[-80.8 -19.5 -20.4  59.3  59.1  60.7 -20.6 -21.4  36.0  61.1 -18.3 -17.1
  59.9  60.0  51.3 -19.5 -22.0  57.7  33.1  60.4 -19.9] : q59
[-55.7  43.3 -27.5 -27.7 -56.2 -58.4  69.1 -25.4  28.8 -62.1 -25.5 -24.0
 -57.5  40.4 -24.0 -23.3 -24.3  40.1  30.0  38.8 -23.7] : q262
[-79.5  -4.1  -5.9  55.6  67.2  69.4  -4.5  -5.0  12.2  59.2  -5.1  -3.9
  58.6  69.1  -5.4  -4.8  -6.7  69.3  12.0  68.9  -4.8] : q679
[-58.2  43.0  45.8  38.6 -29.0 -31.4  43.9  44.0 -61.8  40.1  43.4  44.6
  38.9 -31.4  45.7  44.4  46.6 -30.7 -58.2 -30.4  44.2] : q180
[-68.5 -54.7 -55.7  43.6 -27.5 -27.7 -56.2 -58.4  69.1  50.4 -55.1 -52.7
  45.7 -27.4 -56.2 -54.9 -56.5 -25.4  64.3 -26.5 -55.0] : q688
[ 53.8  50.0  51.4 -38.0  48.7  51.4  50.4  50.4 -64.8 -43.6  50.1  51.4
  51.4  50.8 -43.6  53.2  53.2  51.9 -61.6  50.9  50.8] : q130
all q130: [51.4] -> 3 6 12 13
start: [12.2 59.2 -5.1 -3.9 58.6 69.1 -5.4 -4.8 -6.7 69.3 12.0] -> q679, 9
start: [-55.7  43.6 -27.5 -27.7 -56.2 -58.4  69.1] -> q688, 3

